In the data rows, the value 128 means zero.
Here are some points:
[166 213 221 201 135 143 137 133 132 139 145 162 180 139 133 143  92 125
 149 157 172 152 146 153 156 167 166 129 131 131]
[106  71  50  68  65  95 112 141 176 175 178 160 122 109 114  92  63  56
  50  52  82  99 112 139 148 165 147 137 129  85]
[116 105 123 123 166 139 117 121  91 111 112 113 139 150 170 182 188 173
 137 109  76  55  76 102 124 165 149 162 148 139]
[133 115 128 154 141 135 117 106 115 113 105 119 137 158 166 158 129 117
 121 132 127 102 100  64  88 102 114 153 141 147]
[111 125 110  97 123 113 127 147 158 149 133 149 115  95  84  63  98 116
 135 158 135 117 125 129 137 143 142 117 118 124]
[135 154 174 159 137 124 112 131 145 175 165 116 107  75  72  91  49  65
  86  94 121 117 137 105  98  95  82  82  69  85]
[156 210 214 181  85  44  81 112 114 146 122  71 102 124  94  79  73  77
 144 143 210 255 255 187 109   2   0  19  37  89]
[132 148 144 159 146 141 131 149 154 159 140 132 126 102 107  93 110 115
 132 158 155 172 167 140 133 114 106 110  99  94]
[120 144 166 187 180 157 134 121 129 138 136 141 144 126 149 165 162 166
 151 135 140 116 119 110 109 110 122 134 111 128]
[159  87  60  27  72 101 159 186 190 223 255 211 161  50   9  43  61 175
 172 132 121 106  87 133 163 193 215 240 225 203]
[217 206 168 150 104 123 133 109  86 104 140  94  50  40   2  52 104 155
 211 255 222 214 222 114 158 145 137 207 181 189]
[ 98  93 119 140 158 176 161 138 132 139 161 160 140 120 108 127 127 109
 116 107 105 120 134 136 161 152 114 108  75  76]
[113 137 157 167 143 133 132  85 109  78  87 106 132 162 135 189 159 121
  95  70 107 128 137 112 109 138 114 135 200 182]
[ 75 113 105  97 111 113 108 120 148 146 138 130  98 105  87  87  70  66
 149 140 204 233 203 165 134  82  82  63  61  72]
[162 132 126 137 132 141 131 107 137 100 101 123 132 144 151 161 163 156
 145 159 138 121 115 102  96  79  90 105 138 188]
[127 138 127 163 190 167 145 113 143 105 139 143 108 150 138 150 153 111
  97 113 134 162 166 154 146 127 128 134 158 173]
[ 73  93 100 104  90  98  94 108 145 154 136 139  99  79 115  95 108 101
  99 128 166 175 167 141 137 132 154 119  83  73]
[130 120 104 105 120 117 110 102  98  69  65  88  77  95 117 125 152 120
 119 130 108 129 125 115 130 133 110 111 113 105]
[ 94 103 108 118 128 131 121 139 171 156 159 165 139 123  97  88 109 102
 112 114 111 115 139 144 151 155 151 120 106 102]
[106  60  57  63  51  96 151 155  92 126 163 174 228 200 128  92 114 106
  84  99  36  44 109 108 157 192 187 211 156  86]
[ 65  62  55  64  67 115 138 167 159 145 181 162 166 109  87  43  74 132
 111 148 143 139 152 157 145 111 105  83  79  80]
[124 101  99 119 158 163 176 147 126 120 127 151 145 143 123 100 124 125
 109 105  81  70  73 103 121 164 164 160 133  98]
[120 162 156 163 159 136 119 111 133 123 112 111  77  88 117 128 138 136
 147 148 180 192 193 173 139 108  97  75  79  88]
[113 119 163 134 107 125  89 132 151 139 141 118 106 122 139 132 132 116
 118 136 139 182 202 175 191 149  98  87  34  39]
[144 132 119  90 119 127 122 145  96 124 159 166 172 158 154 177 191 178
 129  95 100 121 141 146 158 176 220 202 195 166]
[222 218 194 163 118 135 119  86  38  60  36  57  69  50  66  88 109 171
 236 255 255 222 206 196 134 139 118 124 216 205]
[166 123  87 121 145 147 172 141  88  76  67  70 120 168 208 233 217 167
 110 106  73  92  91  67 104 125 128 167 166 162]
[200 205 187 128 103  83 105 139 110 130 102  84 101  98  86 109 133 140
 146 134 130 141 180 155 102 110  55 101 146 152]
[172 216 255 218 179 202 159 119  92  68  88  26  74  95  65 178 141 206
 243 194 162 146 150 176 189 159  87  56  66 122]
[206 172 205 174 184 181 176 149  95  62  68  90 153 177 152 139 133 109
 110 122 115 162 112  94 135 114 146 200 209 255]
[115 108 139 189 169 164 128  98 111 109 163 173 183 208 234 242 222 203
 135 111  90  92  94 130 139 118 130 137 144 139]
[107 101 101 119 148 149 141 130 128  86  81  88  93 123 126 133 140 130
 133 118 124 126 111 124 101  99 111  99 125 145]
[142 106 125 110 128 143 127 118 116  77 114  78  60 109 122 177 172 195
 178 135 141  89  41  69 110 122 178 199 132 140]
[112 134 127 124 117 100  99 129 163 161 146 133 118 107 128 106 109 132
 145 158 146 145 152 138 137 136 140 122 118 112]
[112 114 140 148 125 161 159 130 131 114  88 114  88  85  78  91  82 171
 227 192 202 129 117 125 126 123  91  92  82  92]
[153 117  85  95 131 135 129 141 132 145 148 143 153 137 151 167 160 147
 116 106  98 101 114 119 127 138 128 146 166 160]
[135 130 120 115 117 113 152 173 189 205 170 142 109  72  72  76 115 102
  88 121 138 168 183 170 142 118 127 113 121 132]
[127 138 106 115 118 110 130 108 111 136 133 164 190 181 197 182 137  93
  46  41  58  60  76 116 114 134 129  98 108 107]
[137 140 132 143 148 141 105 104 113 108 119 122 121 117 123 126 121 110
 120 122 127 124 129 142 144 146 142 121 125 133]
[116  72  51  61  88 127 136 130 123 116 123 136 140 143 146 132 127 104
  91 105 105 126 132 135 154 136 153 149 115 118]
[107 108  97 105 101  91  98 136 158 165 168 167 174 180 182 161 142 119
 109  99 100  96 101 134 139 139 144 124 107  97]
[128 106  90 102 127 121 132 124 131 130 125 153 129 133 151 141 160 139
 114 110 101 101 106 140 135 160 200 195 181 157]
[102 118 123 142 165 147 121 125 127 133 144 163 161 155 154 139 139 126
 115 131 128 132 142 130 120 116 127 121 123 111]
[121 126 125 150 153 129 124 127 137 107  90  99 105 137 158 153 129  98
  80  81  96 113 112 134 137 130 147 133 160 163]
[205 229 230 223 190 207 208 180 127 111 119 102 103  90  52  88  76 160
 205 160 132  58  78 135 146 110  84  73 111 170]
[168 160 218 185 170 215 175 134  81  76  53  70 124 208 255 241 124 115
  97 143 173 153 175 147 166 121  51  51  32 106]
[144 177 188 186 172 154 105  86  97 102 124 135 124 138 141 139 145 133
 106 113 106 104 143 125 109 102  97  90 109 131]
[156 142 130 149 161 168 156 149 157 116 108 119 127 142 153 136 130 126
 119 113 124 120 112  99  96  85  92 134 157 185]
[109 127 108  95 141 140 161 140  90 109  73  92 111  86 106 107 128 125
 121 104  67  72  70  72 112 145 134 133 133 128]
Then 24 other points, each followed by its number:
[129 125 121 125 141 147 134 137 114 110 115 118 110 111 115 108 133 119
 110 141 127 123 128 129 103 122 146 119 138 114] 0
[184 168 179 208 218 235 255 227 183 153 157 137 175 122  57  71  74 110
  98 119 123 136 115 133 120 132 185 224 250 255] 1
[ 62 143 174 125 103  51  57 106 137 188 195 141 131 126 116 133  95  75
 113  96 151 202 181 199 162 155 161  81  38   4] 2
[113 121 118 125 122 111  73  65  84  88 138 159 134 121 111 107 123  91
  68  49  38  60  85 116 146 197 209 188 157 109] 3
[139 125 134 142 157 166 134 110  98  55  67  81  87 100 106 110 140 126
 114 117 100 114 107  96 104 105 125 150 172 193] 4
[ 93 134 132 133 128 112 118 133 163 163 161 137 102  95  98  83  95  96
 111 140 153 151 155 142 134 144 124  93  72  68] 5
[193 181 197 170 154 167 125 128 128 119 111 110 118 104 150 133  98 140
 118 126 125  88  90 120 141 148 129 150 141 162] 6
[130 234 217 182  84  67  83 102 192 216 152  90  24  49  50  35 109  95
 206 180 210 255 190 152 104   1  69  39  50  97] 7
[ 92  71  80  64  91  50  99 139 101 166 187 116 100  58   0   0   5  66
 128 149 182 180  82 125  77  61 122  93 111 115] 8
[139 121 100 124 149 141 134 122 136 104  93  91  80 101  99 118 106  93
 110 100 112 110 109 122 119 122 129 139 168 174] 9
[157 179 165 156 142 120 105 108  93  90  91 123 141 147 139 119 128 140
 172 177 161 156 164 168 173 164 139 129 132 129] 10
[143 139 126 120 102 107  86  97 107  91 109 129 141 148 149 154 134 140
 124 115 142 138 135 134 134 125 126 134 138 130] 11
[132 120 106 139 162 140 128 102  96  78  69  96 106 111 133 126 127 133
 115 123 132 133 139 117 106 101 117 145 172 180] 12
[147 155 146 152 153 175 162 135 146 125 129 140 105  78  83  99 117 155
 169 174 159 146 169 157 166 126  99 101  97 147] 13
[ 52 115 123  92 122  91 170 216 188 207 178 146 149 147 153 126 111 142
 154 164 169 151 126 103 120 109 112  72  13  25] 14
[127 121 142 126 147 153  92 102  76  84 124 126 115  87  77  81 103 132
 143 126 105 130 132 154 135 131 137 126 142 122] 15
[148 186 150 152 133 110  98  72  52  83 112 113 137 110  90 128  96 127
 180 165 152 150 115 139 123  89 111  74 125 147] 16
[162 161 157 173 152 151 139 122 145 112  88  89  87 112 158 157 140 128
 111 116 129 130 136 124 133 147 154 165 167 167] 17
[170 199 194 195 144 104 111  83 106 119  86 125 113 129 168 159 144 134
 109 110 107 129 124  99 134 103 113 134 119 141] 18
[ 87 106 146 154 122 121 115  72  46  54  68 116 170 180 199 164 139 185
 152 165 164 143 189 165 147 122 106 140  90  98] 19
[115  95  82  87 121 140 114 152 160 136 173 185 147 152 164 147 177 165
 130 126 107 116 141 146 154 150 154 161 157 140] 20
[106 130 146 151 133 147 111  96 108  98 110  88 108 136 123 107 113  90
  79  86  70  70  79 108 132 150 133 106 130 121] 21
[133 134 141  93  73  73  54 112 158 161 189 146 101  88  68  71  64  82
  92 130 180 200 211 205 179 156 146 115 105 103] 22
[ 74  67  81  55  94  69  85 189 174 201 231 229 167 181 129  15  81  62
 101 144 131 164 130 169 192 171 167 132 139 102] 23
Which of these numbered points is nearest to each point below, looking only along the 3 directions in which the first points spread most? Its number follows each.
[ 85 109 160 135 118 120 104 157 190 203 190 155 143 109  99  84  83 118
 142 169 172 214 242 228 243 174 128  88  32  52] > 22
[112  88 112  88  82 100 148 183 186 243 237 204 171  69  16  19  52 126
 175 210 202 206 191 167 166 165 148 149 130 104] > 8
[124 163 158 161 150 108  90 112 116 123 123 111 110 107  96  99 109 128
 153 149 111  99 110 134 166 158 134 102  91  96] > 15
[120 112 120 145 137 140 111  93 117  81 107 117 124 114  90 131 132 159
 165 152 163 153 143 124  87  92 114 134 181 171] > 10
[ 70  58  31  38  22  35 155 192 227 246 240 233 186 168  71  15  85  54
  73 106 156 156 186 184 131 178 117 105 128  66] > 23
[124 128 110 106 104  93 152 209 214 226 212 184 182 135 109  70  47  72
  83  98 127 170 189 218 255 227 214 206 166 139] > 23
[148  75  78  43  89 132 140 147 136 111 119 117 104 113 132 184 225 222
 156 134 128  96  71  54  62 120 157 216 215 182] > 1
[123 103  97  36  37  52 119 177 209 215 182 161 108  62   1   0   9  57
  81  89  94 128 144 186 162 127 114  92 106 115] > 8
[165 149 141 121 118 124  97  67  76 102 122 152 166 166 180 183 160 192
 165 171 158 128 144 141 110  77  67  61  93 145] > 19
[ 30  61   9  65  52  76 153 201 254 255 255 196 176 155 134 138 118 128
 100 114 117  76 108 111 124 149  96  47  81  15] > 23
[ 79  83  67  94  98  99 126 143 155 153 128 120 112  96 110  97 124 119
 106 109 106 104 103 114 120 125 143 119 107  89] > 20
[166 187 203 195 184 199 196 163 161 163 132 138 105  76  69  55  57 126
 166 196 178 150 143 116 113  97  68  85  96 122] > 13
[128 138 155 161 156 158 114 117 100  85 105 115 124 135 143 125 124 114
  95 128 112 123 133 147 138 123 135 110 120 124] > 11
[182 186 191 177 186 166 144 121 127  78  73  72  80 115 138 122 101 112
  80 108 141 152 159 152 136 113 114 149 192 233] > 6
[128 135 112 128 129 131 117 123 149 151 149 165 166 154 163 152 146 118
 104 103  98 105 122 127 122 125 123 105 121 122] > 21
[ 88 121 126 116 103  88  80 115 150 138 143 131 109 110  98 101 109 108
 134 149 147 157 153 122 126 122 122 109  93  76] > 5
[137 155 181  73 102  68 151 218 175 243 182 136 120  87  97 109 100 152
 219 227 255 230 193 184 182 191 152 126  75 101] > 22
[128 136 126 124 127 117 110 118 136 136 139 159 148 161 159 148 149 113
 108 104  92  96  97 114 122 139 153 136 126 115] > 21
[109 129 116 140 144 107 130 144 157 173 166 132 116 114  84  83  87 107
 124 110 148 130 143 153 112  98  82  75 104 118] > 5
[ 45  69  63  83  87 132 142 189 224 197 179 155 143 114  93  81  68  76
 101  90 115 134 144 179 180 187 147  82  86  46] > 23
[129 171 172 187 188 152 136 111  97 106  97 111 109 108 113  98  98 118
 147 177 173 158 124  98  87  69  75  72  81 102] > 16
[148 106  76 111 137 172 191 176 205 130 124 103  68  98  78  88 104 138
 148 149 171 145 112 125  98 108 134 150 207 213] > 15
[ 72 149 160 124  80  13  22  33  73 141 138 127 123  96 110 107  81  79
 107  73 124 158 194 193 157 101  80  46   0  25] > 2
[112 119 128 150 181 169 143 132 139 140 140 137 124 109  99 103 103  93
 104 108 121 105 113 114 102 132 143 138 146 144] > 0
[108 111  97 127 135 134 129 153 174 174 163 155 129 117 116  89 104  88
  96 102 108 120 115 117 116 112  99  85  87  72] > 14
[225 181 113 112 114 116 152 128 118 129 139 148 176 180 168 164 150 165
 139 101  93  36  62  82 108 119 131 164 185 235] > 4
[130 111  60  59  56  66  90  94 119 133 133 148 138 120 151 161 201 205
 156 133 100  87  91  96 111 115 133 136 154 149] > 20
[120 110 105 125 160 155 140 138 128 119 117 114 108 116 120 132 137 132
 125 128 119 115 133 122 134 142 141 143 150 140] > 9
[137 122 112 139 147 159 148 148 135 128 110 104 106 111 133 146 166 149
 127 131 110 111 115 104 116 145 153 155 158 128] > 9
[ 88 111 128 123 114  96  84 108 115 121 110  93  85  89  91  80  86  87
 104 107 120 125 144 149 152 139 137 102  80  81] > 5
[110  80  59  47  79 100 116 116  94  84 116 122 124 113 103  85 101 103
 101 130 136 147 162 197 211 242 184 141 113  92] > 20
[154 164 163 156 131 129 105 100 123 114 115 119  84 104 110 105 111 102
 124 138 133 123 128 135 146 141 151 142 137 153] > 15
[  2   0   5  41 106 133 205 232 218 221 167 172 173 140 135  58  76 107
 160 187 203 209 162 168 149 128 110  91  78  59] > 23
[104 129 142 148 150 140 132 139 165 122  90 107  93 114 126 103 113 116
 111 122 136 114 105  90  87 104 131 142 151 148] > 0
